(in the rows, 128 means zero)
The rows below fall into families. The same turns and mirrors carry the whole set onto itself and the rows of a family onto each other. For each named row, which other rows are in its family? Write them in the order they are listed.
These 40 rows form 5 families of 8 rows each.
Deve: [120 115 143  95 129  90 153 142 130 129 156 133  91 126 133 146 141]
par: [124 119 110 125 120 139 135 123 119 153 161 146 121 153 132 133 137]
ded: [148 138 149 145 125  97 149 121 145 144 133 150 128 108 155 129 139]
kono: [147 132 144 135 121  95 134 130 140 147 131 156 144 119 158 124 131]
livi: [129 138 128 127 144 103 147 130 140 135 135 113 121 152 172 109 130]
Deso: [115 112 149 104 142  89 153 141 133 126 146 136  87 132 142 137 124]
ludo: [119 120 104 127 123 129 138 122 126 146 163 155 125 157 137 139 123]
Vipil: [109 108 145 102 127  98 157 139 135 137 142 137  88 139 144 142 135]
nenof: [120 107 111 123 130 119 132 113 127 143 156 160 116 148 134 137 127]
boz: [140 152 134 133 141 114 148 119 138 136 130 114 117 158 171 121 143]
bog: [118 103 150 102 121 104 154 142 129 138 159 132  96 126 134 135 136]
Zoliv: [153 138 161 135 117  98 143 126 140 144 130 155 132 117 154 138 143]
nemez: [118 149 132 125 132 119 143 174 130 113 159 117 122 163 135 127 120]
niri: [133 169 131 140 134 144 141 147 122 158 123 162 118 153 134 154 131]
delo: [142 134 142 132 129  98 147 114 148 140 125 161 135 120 157 127 132]
nofa: [122 148 130 126 125 130 145 155 130 115 164 114 116 174 132 136 130]
giv: [137 145 123 132 157 112 154 124 148 137 124 122 115 158 168 123 134]
tiv: [115 154 133 123 133 125 152 166 137 105 158 128 119 161 121 137 120]
lokek: [133 142 150 134 109 113 132 171 131 128 154 160 143 129 120 140 120]
vuk: [151 133 149 133 130  94 147 129 150 147 122 160 131 115 151 139 133]
nedi: [122 146 124 124 151 110 157 125 148 122 131 116 115 157 164 116 130]
dumes: [135 135 157 127  99 115 139 162 133 120 162 153 130 134 113 150 132]
moni: [138 155 171 114 141 108 164 162 126 145 128 134  98 119 143 139 134]
zas: [117 114 112 126 119 129 136 119 130 153 147 161 117 153 137 144 136]
tuf: [134 162 162 120 147  99 164 165 129 139 128 143 100 125 149 147 118]
lari: [132 134 152 139 105 115 143 158 137 124 162 159 131 117 113 147 129]
lozim: [133 143 151 132 111 114 141 157 139 122 149 172 142 123 116 146 121]
Vupa: [119 149 127 136 127 132 150 161 132 112 170 120 113 159 123 135 127]
fer: [132 129 147 125 112 110 143 169 140 124 157 164 132 131 110 153 124]
Fos: [148 174 118 135 143 137 137 137 116 154 132 154 121 150 136 148 139]
Suriz: [131 151 125 140 149 116 156 126 141 132 139 110 112 150 164 116 138]
gan: [140 165 122 144 145 138 132 138 118 150 133 167 126 151 131 146 121]
Zezat: [118 141 119 126 138 128 150 164 138 115 158 123 114 175 126 138 123]
vuv: [134 168 160 121 156 111 156 166 125 133 125 144  96 134 138 145 119]
Bim: [142 176 126 142 147 135 146 144 123 156 131 157 126 150 144 142 121]
vob: [112 106 145 103 123  92 157 143 135 129 160 141 101 132 141 141 121]
Riza: [124 162 162 115 143 111 163 166 133 141 118 140  92 138 142 153 130]
Rom: [126 117 104 117 123 123 135 118 122 144 161 149 117 151 130 142 141]
rofo: [147 173 132 139 142 145 145 146 116 161 130 147 121 145 140 136 134]
Lesu: [144 169 158 115 150 104 157 160 125 140 127 138  97 123 138 149 135]

The rest of the family of livi: kono, Vipil, nemez, niri, lokek, zas, Riza
The rest of the family of ludo: giv, vuk, tuf, fer, Zezat, Bim, vob
The rest of the family of vuv: Deso, nenof, delo, tiv, nedi, lozim, gan
The rest of the family of ded: Deve, lari, Vupa, Fos, Suriz, Rom, Lesu

The rows below fall into families. The same turns and mirrors carry the whole set onto itself and the rows of a family onto each other. For each named row, which other rows are in its family? Write them in the order they are listed.
These 32 rows form 4 families of 8 rows each.
Laken: [110 144 141 110 147 124 132 126 134  98 136 138 142 116 125 157]
Fulut: [150 141 133 101 115 130 128 145 137 122 103 129 143 128 123 115]
Lom: [133 124 111 144 111 143 129 133 119 163 122 127 126 128 128  96]
sulo: [151 135 118 123 144 123 106 129 113 149 127 139 117 102 134 143]
Bekon: [149 140 109 124 137 138 103 135 112 141 122 143 120 113 140 147]
biduz: [148 146 138 109 115 126 128 137 142 127  98 125 152 130 123 122]
gefut: [151 139 118 123 139 129  93 129 119 139 134 139 123 103 134 142]
viro: [ 93 134 132 134 116 144 153 130 140 112 131 128 151 140 118 110]
Natu: [137 135 150 141 116 121 131 110 108 140 142 144 144 139 143 124]
mif: [103 131 103 126 146 141 111 147 151 126 116 132 127 105 106 120]
kek: [138 136 151 133 119 117 146 103 105 132 146 139 135 133 137 128]
domas: [102 130 105 127 149 147 125 148 139 125 106 122 122 102 110 122]
Litub: [105 133 101 113 144 147 129 151 146 120 115 122 123 103 109 130]
zok: [ 97 115 122 151 138 140 127 125 102 141 154 145 125 116 122 134]
zape: [104 131 100 122 140 151 116 156 148 127 112 127 130 109 116 125]
suf: [102 134 137 136 120 127 166 129 146 118 127 131 148 129 120 105]
Feba: [151 153 133 105 122 132 127 139 150 131 107 127 144 133 133 130]
Pasu: [145 153 129 104 121 126 134 134 153 118 103 121 142 127 130 119]
Zukis: [ 91 130 132 132 121 139 168 132 134 121 124 126 145 137 117 111]
bero: [ 92 116 116 149 137 137 134 120 102 131 150 138 124 109 120 124]
Kad: [ 95 121 113 146 144 140 133 122 111 134 159 140 115 112 130 130]
zut: [141 140 145 128 110 119 134 111 114 136 153 143 146 140 143 131]
besi: [109 136 140 104 137 126 125 123 128 104 132 142 146 112 119 162]
Punu: [132 126 113 158 112 134 135 133 130 158 115 123 133 126 135 104]
toz: [127 132 105 151 116 136 133 136 124 160 106 127 123 126 126 106]
mez: [111 142 138  95 146 134 125 126 124 103 142 144 134 116 118 150]
Mano: [139 137 148 130 112 126 150 111 102 135 141 134 141 137 147 133]
tane: [ 93 126 117 154 147 138 133 115 114 139 156 137 124 114 130 137]
kogam: [141 133 113 120 140 141  94 129 108 143 133 135 120 114 133 147]
zefep: [ 94 129 142 130 121 130 158 124 139 118 136 123 147 129 112 106]
San: [133 132 111 150 124 141 137 136 125 157 126 123 122 128 134  91]
zilif: [114 135 145 104 144 130 129 123 129 100 152 139 145 115 126 147]

The rest of the family of besi: Fulut, sulo, viro, mif, Mano, tane, San
The rest of the family of kek: Laken, Lom, biduz, gefut, zape, Zukis, Kad

The rows below fall into families. The same turns and mirrors carry the whole set onto itself and the rows of a family onto each other. For each named row, which other rows are in its family? Write them in the order they are listed.
These 25 rows form 5 families of 5 rows each.
nenun: [138 113 144 119 150 119 142 108]
Gezi: [140 112 134 120 141 122 147 112]
luz: [124 123 153 119 137 115 101 150]
zozuk: [108 110 123 154 119 102 107 123]
Vore: [113 109 127 153 134 123  94 107]
Paz: [128 126 122  96 114 128 101 135]
mog: [137  99 140 137 128 108  95  97]
nabuz: [144 130 159 135 122 110  99 114]
miga: [117 143 106 124 111 102 115 124]
tisa: [136 124 136 136 132 125 151 131]
sutu: [134 128 132  92 140 112 116 135]
Modos: [118 109 132 157 142 113 118 138]
bip: [119 106 103 153 132 107 110 115]
Bak: [120 139 106 120 116  98 118 135]
gofop: [134 114 148 136 123 107 104  86]
Rudig: [108 130 103 136 112 125 111 124]
tulo: [132 155 127 144 113 112 117 123]
depof: [126 114 152 146 128 109 113  91]
migor: [117 147 108 115 121 111  98 116]
Kom: [149 116 140 135 138 125 112  91]
nase: [143 110 134 116 125 128 141  96]
Zag: [123 121 132  94 138 116 107 133]
Kozo: [105 103 121 155 131 102 108 123]
Kivep: [147 108 127 111 143 136 127 119]
lif: [115 113 130  96 138 129 118 128]

The rest of the family of mog: bip, migor, nase, lif
The rest of the family of luz: nabuz, tisa, Modos, tulo
The rest of the family of Rudig: Vore, Paz, Kom, Kivep

The rows below fall into families. The same turns and mirrors carry the whole set onto itself and the rows of a family onto each other. For each named row, which other rows are in its family? Write them in the order they are listed.
These 30 rows form 10 families of 3 rows each.
dof: [123 115 142 116 153 126 155  99 138 128 109 140 122 125 123 122 103  94
 130 145]
vut: [133 126 135 125 159 130 170  99 145 139 103 118 127 107 124 137 107 104
 121 135]
mideb: [133 127 157 129 131 140 158  98 155 122 121 126 113 121 130 114 102  95
 108 127]
vuz: [126 110 150 111 135 132 162 101 151 134 116 128 107 129 126 126  93 105
 141 127]
Dom: [140 107 126 141 127 126 129 142 121 126 132 120 138 139 121 133 144 136
 120 148]
gid: [132 109 129 142 125 140 113 139 141 126 116 139 148 139 134 129 130 143
 119 133]
faz: [130 115 151 130 126 108 119 139 127 103 124 110 142 144 130 143 137 134
 122 124]
lut: [141 129 134 155 155  81 179 115 158 134  95 132 140 135 151 153 124 135
 122 126]
safal: [111 116 158 119 142 119 142  98 144 105 110 104 113 136 128 127 111 100
 121 115]
sife: [120 136 132 119 131 141 166 129 144 121 116 116 114 115 130 111 114 102
 121 142]
Simam: [130 115 144 152 121  87 166 109 167 136  83 127 114 153 165 130 136 141
 119 127]
gon: [141 132 152 166 127  77 169 114 172 125 114 136 133 141 157 118 127 125
 112 119]
viko: [115 110 143 122 140 128 171 103 135 126 102 132 110 129 131 118 100  90
 124 130]
todi: [110 110 140 132 141 143 147  97 158 128  96 139 119 130 136 112  98 105
 120 119]
fibos: [133 116 144 155 134  72 169 107 173 142 115 131 125 152 149 120 126 138
 139 120]
Mupe: [156 127 146 141 116 127 127 144 138 115 140 132 143 137 135 139 132 137
 108 137]
zafe: [156 123 124 142 148 123 140 131 134 132 123 120 143 131 126 164 133 149
 121 144]
voru: [142 110 136 137 111 130 126 134 138 132 107 114 132 140 137 136 149 154
 120 147]
Vam: [138 131 139 165 132  67 161 115 168 120 110 129 124 138 156 146 125 119
 137 121]
gik: [121 112 147 115 121 143 158 104 147 133  83 118 108 124 141 121 116 111
 120 135]
vuzi: [153 124 131 146 123 116 118 137 140 117 136 115 135 128 125 157 135 131
 135 142]
Gup: [122 142 132 151 127  90 188 127 166 117 107 135 107 149 161 126 116 127
 120 127]
rim: [131 119 138 157 152  67 167 104 162 126 107 150 125 159 151 131 123 129
 129 133]
Fakem: [130 124 143 129 137 123 153 102 154 123 111 117 112 109 125 130 104  85
 136 132]
duf: [127 116 133 171 136  73 172 116 157 127 109 138 119 164 154 132 132 135
 117 123]
Ruz: [145 113 130 139 143 110 121 131 131 126 134 137 144 145 123 138 141 141
 129 155]
Zil: [139 136 118 148 123 121 145 149 147 119 140 117 124 145 135 133 145 151
 117 147]
sol: [149 110 141 126 119 116 129 146 135 134 134 127 147 137 128 136 130 147
 141 142]
Guk: [121 117 133 171 137  91 149 117 173 132  95 144 137 152 157 117 127 140
 120 115]
dotu: [118 118 155 152 136  66 150 111 155 110 104 111 131 151 148 124 136 124
 121 110]

The rest of the family of gik: Simam, voru
The rest of the family of gon: mideb, Mupe
The rest of the family of safal: faz, dotu
The rest of the family of zafe: vut, lut
The rest of the family of sife: Gup, Zil
The rest of the family of sol: vuz, fibos

The rows below fall into families. The same turns and mirrors carry the whole set onto itself and the rows of a family onto each other. For each named row, which other rows are in its family? Write them in the order they are listed.
These 27 rows form 9 families of 3 rows each.
pepu: [135 118 145 105 146 123 133 153 141 110 162 129 157 121 129 103 157 124
 125 109 133 144 127 131 156 131 128]
pega: [125 127 131 110 142 145 164 142 136 108 146 114 118 115 108 111 111 132
 141 103 122 117 140  97 131 131 132]
fevib: [129 112 160 127 130 160 138 116 144 137 135 119 114  93 112 115  99 143
 136 123 128 142 141 106 126 115 121]
rez: [124 138 146 130 137 106 112 141 148  93 145 125 134 143 120 117 124 136
 132 134 138 104 140 150 138 131 123]
mato: [128 128 168 114 141 151 130 128 164 101 127 124 125  91 103  82 113 141
 143 128 110 129 144 104 131 147 127]
dobe: [119 116 153 136 142 117 134 155 151  93 165 131 140 131 134 103 148 124
 121 137 147 116 123 136 138 103 135]
Refaf: [113 117 138 130 148 162 125 168 146 100 145 134 114  81  90 104 140 127
 123 138 101 148  97 165 131 131 134]
miri: [132 121 148 117 147 156 143 133 158 128 132 116 124 105 115  80 101 128
 126 135 134 132 135 106 108 108 115]
kot: [131 128 134 122 120 108 143 148 143  96 137 125 121 126 140 112 151 121
 159 127 139 133 149 170 141 133 130]
Zepuf: [114 102 130 156 119 174 123 141 139 120 138 142 130  89 108 130 143 146
 126 156 111 158 122 154 134 126 128]
guten: [112 112 120 147 132 169 128 156 156 105 135 142 138  98 113  90 148 134
 118 172 110 147 124 153 116 125 124]
gaf: [ 82 127 136 113 116 143 144 155 159 135 124 141 116  97 114  98 136 132
 135 151 109 175 122 142 117 126 118]
kubib: [134 133 145 111 127 131 157 131 152 112 119 113  91 103 122  98 109 123
 162 126 129 132 151 149 118 129 121]
povu: [119 106 128 142 135 148 115 156 170 122 143 104 126  80  88 101 149 149
 130 136 106 169 136 162 133 137 137]
piden: [106 134 169 104 134 134 164 144 148 132 126 134  98 132 125  97 110 134
 136 141 132 146 123 120 132 131 129]
suza: [ 99 142 159 125 117 115 127 167 149 115 131 147 134 136 124 112 146 136
 138 150 144 155 119 145 145 131 129]
sagud: [141 116 151 114 124 138 146 110 174 138 129 131 121 104 102 103 104 125
 144 118 140 146 130 117 131 116 141]
pora: [123 133 121 141 131 136 132 173 128  85 149 133 142 128 104 129 149 137
 138 123 129 122 124 138 150 138 137]
tusa: [126 107 125 142 114 162 133 131 174 122 126 153 127  92  92 113 138 130
 137 154 113 161 115 159 129 132 146]
gegog: [140 111 155 140 146 120 125 156 154 107 155 105 131 129 106 110 150 146
 128 129 135 141 138 150 163 142 153]
kebo: [122 124 112 124 118 146 142 153 145 110 121 127 107  95 122 107 142 122
 152 143 113 156 136 185 117 135 118]
lani: [132 101 154 121 151 140 150 132 168 127 145  91 105  97 104  94 119 145
 134 120 112 144 148 124 135 134 145]
Ret: [108 129 101 130 123 170 132 158 144 107 133 125 132  83  88 112 132 138
 141 127 100 145 133 130 117 138 116]
Dotar: [123 106 160 143 127 123 132 137 130 109 163 135 135 125 130 138 144 140
 130 125 145 133 134 133 158 114 139]
difu: [125 109 149 135 121 115 141 134 162 108 156 148 135 125 113 129 148 120
 135 125 144 138 116 149 155 114 159]
disi: [101 116  98 123 124 139 122 144 155 113 142 134 143 101 120 111 151 133
 124 145  98 143 138 167 115 133 110]
namo: [125 122 127 106 153 152 150 128 147 127 135 115  97 116 112 102  93 132
 121 135 108 120 131 142 111 128 116]

The rest of the family of Refaf: pepu, mato
The rest of the family of namo: rez, disi
The rest of the family of guten: dobe, miri
The rest of the family of Ret: pega, pora
The rest of the family of difu: sagud, tusa
The rest of the family of fevib: Zepuf, Dotar

